In the data rows, zero lies at 4.5, halfway between 4 and 5.
Some points:
[5 4 3 3 6 0 4 3 5 3 4 6 4 4 6 2 5 7 6 5 7 3 3 5 7 7 5 4 4 5 1 4]
[7 7 4 8 3 6 7 9 2 6 5 9 5 1 4 0 1 2 6 1 8 5 7 3 2 5 1 3 3 6 6 4]
[7 5 6 5 6 5 4 1 7 5 5 4 2 6 5 4 7 3 2 7 3 3 5 3 3 5 6 7 3 4 6 7]
[2 5 6 1 3 2 8 5 7 2 2 5 7 5 6 3 4 5 9 2 5 9 3 6 2 0 5 3 3 5 5 8]
[6 6 3 7 4 5 5 5 5 3 3 4 7 5 5 7 3 4 4 5 4 5 5 4 7 5 4 5 5 8 5 5]
[2 4 5 7 6 4 5 1 5 2 5 6 5 7 6 3 7 6 4 3 5 6 7 4 6 5 3 3 7 3 8 5]
[3 6 1 5 4 6 5 3 4 6 4 4 3 4 5 5 4 6 5 6 3 4 4 3 4 3 4 3 6 4 5 4]
[5 7 5 3 2 6 4 3 4 5 3 4 6 4 7 2 5 5 5 6 3 6 2 2 5 3 7 3 5 3 4 3]
[2 3 4 6 6 6 5 3 3 7 9 6 6 6 2 3 4 5 8 2 6 5 3 4 2 6 5 6 3 3 7 2]
[4 5 3 5 5 5 5 3 5 2 5 5 6 5 4 6 3 3 4 6 2 6 5 1 4 5 2 2 6 2 4 6]
[3 4 4 4 7 5 5 5 5 4 5 6 3 4 4 4 6 6 6 5 3 6 7 4 5 4 2 6 5 2 7 7]
[6 3 6 3 5 5 3 4 3 4 3 3 0 5 6 2 8 1 3 3 2 7 2 6 6 7 3 7 7 6 4 5]
[2 2 4 4 4 5 5 8 5 7 5 4 5 4 6 1 2 2 4 6 4 5 7 7 2 6 4 5 5 5 6 5]
[6 2 4 7 5 5 5 4 4 4 1 4 6 2 4 5 5 5 8 5 4 3 2 3 7 8 7 6 5 4 6 4]
[7 5 5 3 2 5 6 6 5 6 8 4 5 4 4 3 5 5 3 5 4 5 2 6 4 1 4 5 5 5 4 3]
[6 6 1 8 3 5 5 4 8 1 3 4 9 7 0 4 4 5 2 5 3 5 5 4 5 2 7 5 4 2 6 5]
[5 0 6 8 4 3 4 3 4 6 3 4 4 3 5 7 4 5 5 4 5 4 4 3 5 4 6 3 2 7 3 3]
[5 5 4 4 2 6 4 1 4 4 8 3 3 2 5 4 2 1 7 5 6 6 3 7 6 6 2 4 5 6 7 2]
[6 3 3 3 5 6 5 6 7 5 6 5 6 3 7 4 4 6 2 4 4 5 5 6 4 5 4 6 6 7 4 4]
[3 7 3 5 5 8 5 1 5 3 4 4 5 4 4 4 4 3 3 6 4 5 6 2 5 6 5 4 3 5 5 5]
[5 4 4 6 3 4 5 4 4 4 2 2 3 6 1 4 6 5 7 5 4 2 6 4 7 2 6 4 4 2 4 7]
[5 3 8 3 7 4 4 5 4 7 5 2 7 0 6 4 5 4 5 4 5 4 6 6 3 3 4 6 5 6 1 5]
[2 5 4 5 4 5 1 4 3 2 3 5 6 6 6 3 6 4 7 6 4 4 1 3 4 1 6 7 5 5 4 4]
[6 4 4 5 6 5 3 1 3 2 5 5 5 6 4 6 4 7 6 5 3 4 5 2 5 5 5 4 4 5 8 6]
[2 5 5 2 3 5 4 7 7 6 5 3 6 2 4 4 5 5 3 2 5 3 5 6 3 4 5 5 5 6 4 5]
[4 5 6 1 2 2 6 6 3 6 3 6 9 0 4 6 2 4 0 4 9 6 2 2 7 8 2 4 2 4 7 6]
[6 5 3 2 7 4 4 6 7 3 7 2 4 5 5 5 4 4 6 3 4 3 7 6 8 6 4 6 4 2 4 4]
[7 6 3 8 4 5 5 3 5 3 5 6 2 1 3 5 2 6 4 5 5 3 4 4 3 5 5 3 3 3 5 2]
[4 6 3 5 4 2 7 1 2 6 3 5 3 3 3 6 7 4 5 4 4 4 4 2 5 2 4 5 6 2 3 5]
[4 3 0 4 0 6 6 4 9 4 6 3 7 7 2 5 6 1 2 2 9 5 4 4 0 2 3 7 8 4 7 2]
[5 3 3 5 6 6 5 2 3 6 6 8 7 6 5 5 5 4 5 4 5 4 4 5 4 6 5 1 4 7 3 3]
[6 0 5 1 5 5 4 5 8 2 6 3 4 8 4 8 4 3 2 3 5 4 4 4 2 4 4 7 7 0 4 3]
[3 4 4 5 4 5 3 4 6 5 6 5 4 3 7 5 3 5 4 6 5 4 5 4 5 2 6 6 4 2 4 4]
[4 4 3 7 3 3 4 5 5 3 3 5 4 4 6 6 5 4 4 4 4 6 5 1 4 4 6 5 4 7 6 3]
[3 3 3 4 3 2 3 3 6 4 4 5 3 4 5 2 6 5 3 2 2 9 9 8 8 4 4 3 7 2 8 3]
[8 4 3 5 5 6 2 8 3 4 5 4 6 4 3 5 3 2 1 6 7 2 8 5 4 9 3 3 6 3 5 2]
[2 5 3 5 5 4 6 4 4 2 3 4 3 2 3 5 7 6 4 7 2 2 3 5 5 4 6 6 4 5 3 5]
[4 5 4 3 4 4 7 3 4 1 5 4 4 7 8 4 4 2 4 3 6 6 7 3 5 5 5 5 4 5 1 2]
[7 8 7 7 5 4 6 8 0 5 3 9 2 0 6 4 3 5 3 5 5 6 4 3 2 6 0 4 3 3 2 8]
[4 5 6 7 4 6 4 3 4 5 4 4 5 6 5 5 3 6 6 5 5 4 4 1 5 5 4 3 5 5 5 3]
[3 3 5 6 6 5 5 3 6 2 4 3 5 6 7 4 5 1 5 4 4 6 5 5 5 6 4 3 3 5 2 4]
[4 5 5 4 6 3 5 6 3 8 5 5 3 2 1 6 6 5 6 6 6 5 5 7 3 8 5 2 3 4 6 5]
[7 4 6 4 5 2 5 7 5 4 6 1 4 4 7 5 6 8 6 3 6 8 3 7 5 5 4 3 3 5 2 5]
[2 4 6 7 5 5 6 1 4 6 6 4 2 5 4 5 4 6 4 5 3 5 2 3 5 6 5 4 5 3 7 4]
[2 7 3 5 4 3 6 4 7 3 2 8 6 5 7 7 4 5 6 4 3 4 6 5 3 5 5 3 5 7 2 4]
[5 3 5 5 1 2 1 6 6 6 6 5 5 7 6 2 1 4 2 3 2 9 5 7 4 4 3 4 5 2 1 3]
[4 4 4 3 3 5 4 6 4 7 2 3 5 6 5 4 3 4 5 2 6 5 5 8 5 3 6 4 2 4 3 3]
[1 5 2 5 4 7 5 2 4 5 6 6 4 6 3 6 3 5 6 5 5 3 3 4 5 3 6 4 3 3 4 5]
[4 5 3 3 3 3 7 1 2 2 3 3 3 5 7 5 4 5 5 4 1 1 6 4 5 5 5 6 4 3 6 3]
[6 5 5 6 5 4 5 3 4 4 2 5 6 3 6 4 4 6 4 4 2 3 6 4 4 2 8 3 4 3 5 4]
[2 6 8 5 3 5 6 6 3 1 2 7 3 2 6 4 3 7 4 6 7 3 3 9 3 8 6 0 6 6 5 3]
[4 6 4 2 3 9 4 3 5 2 5 3 4 4 7 6 6 6 5 3 2 4 6 3 6 4 2 6 3 3 4 6]
[2 6 6 4 1 5 5 3 3 6 3 4 4 5 4 4 5 7 6 6 4 4 4 3 1 1 4 6 4 4 3 4]
[5 7 5 6 7 4 3 5 5 5 3 3 3 5 3 6 4 6 4 7 3 3 4 4 4 3 6 4 2 3 4 3]
[7 5 2 7 5 4 6 3 4 3 6 5 3 4 4 7 8 3 6 4 5 2 5 3 5 8 7 2 5 4 4 6]
[5 3 4 6 6 4 5 2 5 4 5 5 5 4 5 5 5 5 4 5 4 3 7 3 7 2 4 3 5 7 3 5]
[6 6 8 1 5 3 4 4 1 5 6 5 6 5 5 6 4 6 4 5 8 4 7 7 5 4 3 3 5 6 4 5]
[9 2 6 0 3 9 6 5 8 4 1 4 0 9 5 3 3 1 4 6 6 3 3 2 6 5 6 5 6 5 3 5]
[4 8 9 4 4 3 5 8 3 4 9 7 5 2 0 3 3 4 3 5 4 3 6 6 6 4 9 5 5 8 4 6]
[7 3 2 4 5 7 3 3 8 4 6 6 8 5 2 6 6 4 3 6 3 4 4 5 6 5 4 1 3 6 6 4]
[3 8 4 4 5 3 3 4 6 7 6 3 5 7 7 5 4 6 5 3 5 5 4 5 0 2 4 5 4 5 6 7]
[6 2 5 5 5 3 6 7 5 5 6 6 2 2 5 5 7 7 5 7 4 6 5 5 4 6 3 6 5 4 5 2]
[2 4 6 2 6 1 5 7 7 3 4 5 2 5 5 4 6 2 8 3 3 6 2 8 5 1 5 2 3 4 6 7]
[3 3 3 5 2 6 3 7 4 7 4 8 8 4 4 6 6 5 5 6 9 5 4 7 3 6 8 5 5 3 6 5]
[5 2 2 3 3 4 6 4 8 4 4 3 4 9 6 4 7 2 3 5 7 3 4 4 6 5 2 7 3 5 4 3]
[4 5 3 5 5 5 4 4 3 3 3 4 4 5 4 3 7 6 6 4 4 3 5 2 4 5 5 4 6 4 5 6]
[4 5 5 3 8 5 6 5 4 1 4 6 3 5 4 4 5 5 6 6 1 2 4 2 5 6 2 7 3 6 4 3]
[5 1 5 4 4 3 5 3 5 3 5 5 6 6 4 5 4 2 6 6 4 5 3 5 7 6 4 2 4 6 5 4]
[3 5 4 7 3 5 5 3 4 7 3 5 5 5 2 3 6 3 6 5 4 2 4 4 5 4 7 3 4 2 4 4]
[6 5 7 4 7 3 2 7 4 6 4 6 6 2 5 7 3 6 3 6 6 2 7 5 5 5 3 3 8 6 5 5]
[3 5 6 6 5 5 5 2 6 5 6 4 4 6 4 5 5 5 3 4 4 3 7 3 5 3 5 5 4 3 4 4]
[3 4 2 3 6 5 4 8 4 5 5 5 5 3 3 6 4 6 3 3 3 5 5 3 5 5 5 5 5 6 6 4]
[8 5 7 4 9 3 3 6 3 7 6 5 3 2 5 5 3 6 5 4 9 3 5 7 3 4 4 0 7 5 5 5]
[5 3 7 2 5 4 6 7 3 6 4 4 7 5 4 5 1 6 4 6 4 5 4 5 4 5 5 6 4 3 5 7]
[4 5 6 2 3 5 3 6 4 4 1 2 5 3 3 5 4 3 4 4 4 4 6 7 3 4 2 3 3 1 6 5]
[5 6 3 5 2 3 4 6 5 4 9 6 5 4 4 7 7 5 6 3 6 5 6 6 6 5 3 7 4 4 3 6]
[4 4 3 4 6 5 7 6 2 5 6 4 8 2 3 6 4 4 4 5 5 4 2 9 4 5 5 6 4 6 5 5]
[6 3 2 5 6 5 3 6 2 7 7 1 2 4 5 4 5 9 5 2 3 4 2 4 6 7 4 3 5 3 5 4]
[4 8 6 4 5 4 6 6 8 7 5 3 6 4 3 3 7 4 7 5 6 5 6 6 7 6 5 6 4 4 3 3]
[3 3 4 7 7 6 3 3 3 6 5 6 4 5 5 5 3 8 3 4 2 6 3 2 7 5 5 4 2 6 2 5]
[2 9 3 6 6 4 3 4 2 4 6 2 4 5 6 3 5 5 4 7 5 6 3 5 6 5 4 5 4 4 6 7]
[3 3 6 8 4 4 7 3 4 5 4 3 5 8 2 6 6 6 6 6 2 2 3 4 5 6 3 3 8 2 4 5]
[6 6 6 3 5 9 5 8 7 6 0 9 0 9 3 4 1 0 2 1 5 6 1 6 4 4 4 9 9 8 5 1]
[5 5 6 3 5 5 5 5 5 6 4 5 7 5 4 4 4 5 5 6 5 7 5 5 4 5 7 7 6 5 6 5]
[5 4 3 4 4 4 3 6 4 4 4 3 4 4 0 0 3 5 5 6 4 4 8 4 5 3 4 4 4 6 3 2]
Along one direction, these points spread out more than along any other. Take the direction at right angles to it along which they spread out most. Go by this last direction. How far along it is each point below, from 0 to 99? The average is 50, and the first point in the table lies past the average. One standard deviation of the points above along it is 16.
[4 5 7 7 3 5 5 1 5 6 4 3 4 6 2 5 6 5 4 3 6 5 4 3 3 5 5 3 3 8 3 6] 56
[3 5 4 5 2 6 3 3 4 6 4 4 7 4 5 7 7 2 4 7 3 5 6 3 2 0 5 6 6 6 1 5] 43
[3 3 5 3 7 2 2 6 3 6 6 1 3 6 8 4 6 4 5 3 5 8 6 3 4 6 4 3 5 6 4 4] 45
[7 3 6 2 5 4 5 7 2 2 6 4 5 3 4 6 6 6 4 4 4 5 4 5 5 7 5 6 4 5 7 6] 55
[7 5 6 5 4 5 5 6 2 5 4 4 7 6 4 4 6 2 2 2 8 2 5 6 5 3 4 4 3 4 4 4] 40
[4 4 1 5 1 0 3 8 5 6 5 2 5 2 3 5 7 7 6 3 4 7 5 7 6 3 2 7 4 7 3 3] 44
[2 4 3 6 5 6 4 2 5 2 3 3 4 4 3 5 3 7 2 4 4 4 3 5 4 5 3 6 4 4 4 6] 54
[4 4 4 6 5 6 4 6 5 6 8 5 4 6 9 4 4 6 3 4 7 3 3 5 5 4 4 7 6 2 6 8] 44
[4 7 4 3 5 5 3 3 3 1 4 4 3 7 3 4 5 6 5 6 4 3 6 3 4 4 3 6 5 2 4 3] 52
[4 7 8 7 6 3 3 4 3 7 6 4 5 3 8 5 3 4 4 6 5 2 5 5 4 6 5 5 5 5 8 6] 70
[7 4 7 3 3 6 1 5 9 9 3 6 1 7 3 4 1 2 6 3 4 4 5 5 4 4 6 7 7 9 5 9] 21
[5 2 8 2 6 3 1 3 3 6 5 6 7 3 4 2 4 4 5 3 3 8 4 5 2 5 6 6 6 5 2 5] 45
[3 6 3 6 4 6 5 5 4 6 4 3 3 6 4 5 4 6 3 6 3 5 5 2 5 1 3 2 2 5 3 5] 58
